(in the rows, 128 means zero)
A single turn carries every row of the set below to another of its rows. Some are shown first; where does it send the rows asked next?
nafif: [121 112 132 120 124 109 116 114 168 151 143 148 140 116 146 128  97 140
 137 116 131 136 123 140 134 155 104 105 115 110 157 110 136 137]
varu: [104 140 125 124 154  87 125 140 108 125 106 108 124 130 121 119 122 137
 113 100 169 109 137 130 114 136 127  94 138 150 133 135 131 131]
zoto: [133 125 136 116  92 124 113 119 155 125 124 135 115 114  96 143 127 150
 137 144 123 135 132 150  96 106  93 114 126 142 111 132 106 151]
suseg: [128 142 144 119 110 115 127 129 102 146 112 134 179 126 142 146 131 131
 142 109 128 109 160 148 103 144 111 132 104 122 101 137 137 141]
Fuba: [ 97 142 121 140 117 163 150 147 126 133 163 121 148 122 147 136  96 164
 146 108 147 109 161 160 117 134 117 125 126 145 105 133 110 136]
fikel: [145 107 108 128 135 165 140 160 143 144 140 107 106 113 126 147 114 145
 127 158 141 133 112 111 119 124 135 128 146 158 160 118  94 123]
Tolos: [146  97 159 104 107 126 160 123 104 132 135 111 132 110 160 155 127 152
 121 111 166 117 135 116 152 117 141 142 114 126 105 125 148 151]
lere: [136 111 136 123 107 119 118 124 171 150 140 146 143 125 145 133  95 137
 129 123 131 135 117 141 144 126  92 103 109 114 153 111 125 126]
Bep: [122 140 141 107 119 112 123 116 104 151 112 135 171 121 141 131 120 125
 131 111 126  99 160 142 106 149 115 123 116 103 110 138 145 122]
fofo: [100 134 139 126 111 132 103 128 137 136 136 141 116 112 138 152 104 134
  97 128 154 124 132 118 144  85 125 138 161 107 144 171 128 120]
tek: [114 127 101 125 104 114 114 155 130 162 120  84 117 129 126 114 130 144
 130 129 108 147 124 138 107 125 115 156 120 122 142 145 115 120]
zel: [129 134 112 148 143 130 107 127 162 148 109 135 103 111 111 146  99 115
 122 111 128 127 121 135 127 151 126 144 177 138 139 151 131 105]
Kiv: [116 168 139 100 108 119 145 137 148 139 137 127 120 136 159 150 109 161
 131 103 143 110 117 112 110 144 108 154 140 143 127  91 119 129]
sodel: [146 140 134 140 126 138 159 122 113 139 146 132 141 140 134 121 124 128
  99  87 153 107 132 127 140 115 149 147  84 152 130 143 126 149]
gep: [119 136 109 147 141 121 105 146 167 160 110 135 122 115 101 142  92 122
 125  98 135 123 129 135 114 159 129 138 170 137 138 141 130 121]
zit: [107 123 131 122 106 144 126 137 104 128 122 138 136 134 116 138 109 141
 118 143 174 151 163 113 134 166 129 141 116 138 126 119 125 182]
fevaz: [129 121 135 132 121 108 173 142 123 154 150 138 124  88 130 153 139 139
 134 103 155 140 123 146 102 135 118 129 148 116 112 138 172 108]
tal: [160 107 113 118 111 161 166  93 121 138 134 120 151 124 121 113 104 130
 120 122 129 116 124 157 131 141  89 141 137 133 122 135  99 138]
fid: [143 133 136 129 116 158 168 133 136 153 141 123 142 120 135 157  92 131
 143 142 108 141 125 126 141 139  93 177 117 143 132 124 140 149]
nefon: [143 129 134 125 110 158 169 125 125 161 141 120 139 123 129 160  90 139
 140 142 109 149 121 121 141 139  97 177 119 133 134 122 138 146]
rodoz: [124 109 114 112 108 112 130 118 105 163 132 136 115 148 152 163 120 130
 124 123 132 128 149 140 120 113 152  99 171 145 158 133 126 126]
kesu: [133 111 128 119 146 154 120 124 124 125 120 131 123  98 137 163  95 147
 112 157 152 158 106 146 113 144 110 124 166 113 136 132  92 149]
sud: [168 123 122 142 121 152 136 147 135 156 114 146 148 108 127 134  92 140
 146 124 155 122 141 120 103 102 126 125  96 135 145 167 125 157]
Revam: [153 138 129 126 150 151 136  96 123 134 139 146 112 134  86 123  90 133
 125 130 156 119 125 135 145  96 122 124 142 121 132 106 128 115]
mal: [103 132 144 131 131 127 149  82 130 140 134 119 108 106 128 136 135 124
 150 106 170 147 158 123 128 138 137 152 126 163 132 155 142 119]
Tiz: [146 109 105 126 138 162 130 159 149 135 136 101 111 113 121 149 119 140
 128 154 141 128 118 118 126 116 128 128 145 158 158 113  88 121]
Muf: [ 97 131 126 129 159  96 127 144 101 114 118 108 120 119 137 123 132 140
 119 102 177 118 143 131 128 144 138 112 149 157 123 132 126 131]
Bipon: [152 101 153 100 106 129 158 123  98 136 136 110 133 112 157 148 130 163
 121 108 166 114 128 117 144 109 140 148 118 123 113 123 146 155]
difif: [122 117 146 146 140 157 123 101 110 116 127 110 128  88 117 127 121 174
 119 125 140 106 111 115 122 161 143 146 155 117 123 153 125 137]
pumu: [141 134 114 128 130 150 114 137  84 126 119 112 105 127 112 171 151 126
 115 138 155 116 119 150 119 110 149 143 154 135 119 144 154 141]
Viraz: [148 138 109 125 132 151 125 143  87 128 124 117  99 132 109 165 153 129
 115 139 157 118 125 144 109 112 152 149 153 134 120 138 151 143]
Mubev: [127 140 153 131 147 136 107 147 120 146 114 145 118 102 122 161 127 124
  98 128 171 157 124 122 111 126 173 154 120 142 119 136 124 146]

Tolos goes to fid
zel goes to Muf
Where do these go?
zit goes to sud
kesu goes to Mubev
fikel goes to Viraz
tek goes to rodoz
gep goes to varu
fofo goes to mal

A single turn carries every row of the set below to another of its rows. Some are shown first; where does it send the rows asked next?
Teteg: [127 111 177  94 115 143 152 174 130 155 134 123  89 141 142 157 115 162]
pura: [127 113 179  88 115 145 152 160 138 155 139 120  92 149 135 160 123 162]
vazar: [150 105 126 143 111 116 170 132 155 126 134 111  91 120 134 153 130 120]
fek: [110 112 121 148 125 107 164 192 149 156 147 143 117 125 141 145 129  97]
vizom: [105 111 120 140 136 105 167 191 148 154 151 144 108 121 143 145 134 104]
mepug: [121  80 155 136 131 121 144 145 151 123 142 165 146 165 131 134 137 153]
Fipet: [154 150 142  85 130 108 127 163 136 140 121 162 134 149 130 155 118 112]
rig: [118 108 182  87 117 139 157 166 135 148 138 123  86 147 140 147 113 155]
ziv: [125 145 120 129 112 104 159 143 137 161 183 131  98 145 109 137 120 132]
fipu: [161 108 121 144 113 111 166 142 152 127 133 114  91 115 137 151 125 124]
Lol: [127  79 156 142 125 129 141 150 150 120 130 161 146 168 136 138 130 145]
Toso: [155 144 142  84 122 103 123 159 146 146 116 156 132 155 126 143 123 108]
setis: [147 146 151  85 120  96 128 165 135 150 119 165 135 152 126 143 125 112]
Purur: [124 139 113 129 117 105 153 140 147 162 180 126  98 151 111 128 118 133]
gifi: [131  82 156 140 122 125 138 147 162 131 141 166 149 159 136 131 133 153]

Teteg goes to mepug
Fipet goes to rig
Where do these go?
vizom goes to Purur
setis goes to pura
vazar goes to fek

A single turn carries every row of the set below to another of its rows. Some are shown first; where does it send the rows asked next?
dav: [156 145 118 150 129 104  95  99  89 126 122 137]
Galut: [106 148  81 164 116 135 103 110 121 130 125 130]
mokaz: [150  66 121 150 116 123 114 101 127 121 128 109]
nop: [ 98 146 104 154  99 144  89 110 136 122 144 117]
sapu: [ 75 116 113 147 122 122 111  94 140 119 142 121]
vuz: [148  67 104 157 115 120 104 108 112 119 123 122]
Biz: [ 98 128 148 164 116 120 118  74  97 148 141 123]
Davo: [103 129 160 164 115 128 119  83  98 147 129 117]
vevi: [148  65 122 152 107 129  98 113 120 115 126 113]
pugu: [140 141 126 139 111 103  79  86 103 121 160 130]
fegom: [121 132 135 142  95 109  70 101 126 140 162 128]
bef: [ 88 119 138 148 124 139 115 116 140 118 109 110]
Zolal: [147  66 117 148 115 120 112  95 128 121 137 111]
Mefo: [143 138 150 151 111 124  85 128 114 145 104 125]
feviv: [153 144 153 139 112 121  82 108 105 119 128 118]
pimav: [ 90 119 103 158 140 123 127 105 125 125 105 128]
zon: [112 149 112 161 109 152  99 126 128 125 109 116]
Bobe: [134 136  98 158 123  97  93 103 101 151 126 149]
dovos: [150  66 112 151 119 119 116  97 124 122 130 113]
muves: [105 130 146 169 122 121 124  80  91 150 125 125]
kidur: [141  63 109 152 106 120  96 102 120 115 143 118]

vevi goes to kidur
Bobe goes to Mefo
Where do these go?
Galut goes to zon
Biz goes to muves
bef goes to sapu
feviv goes to pugu
mokaz goes to Zolal

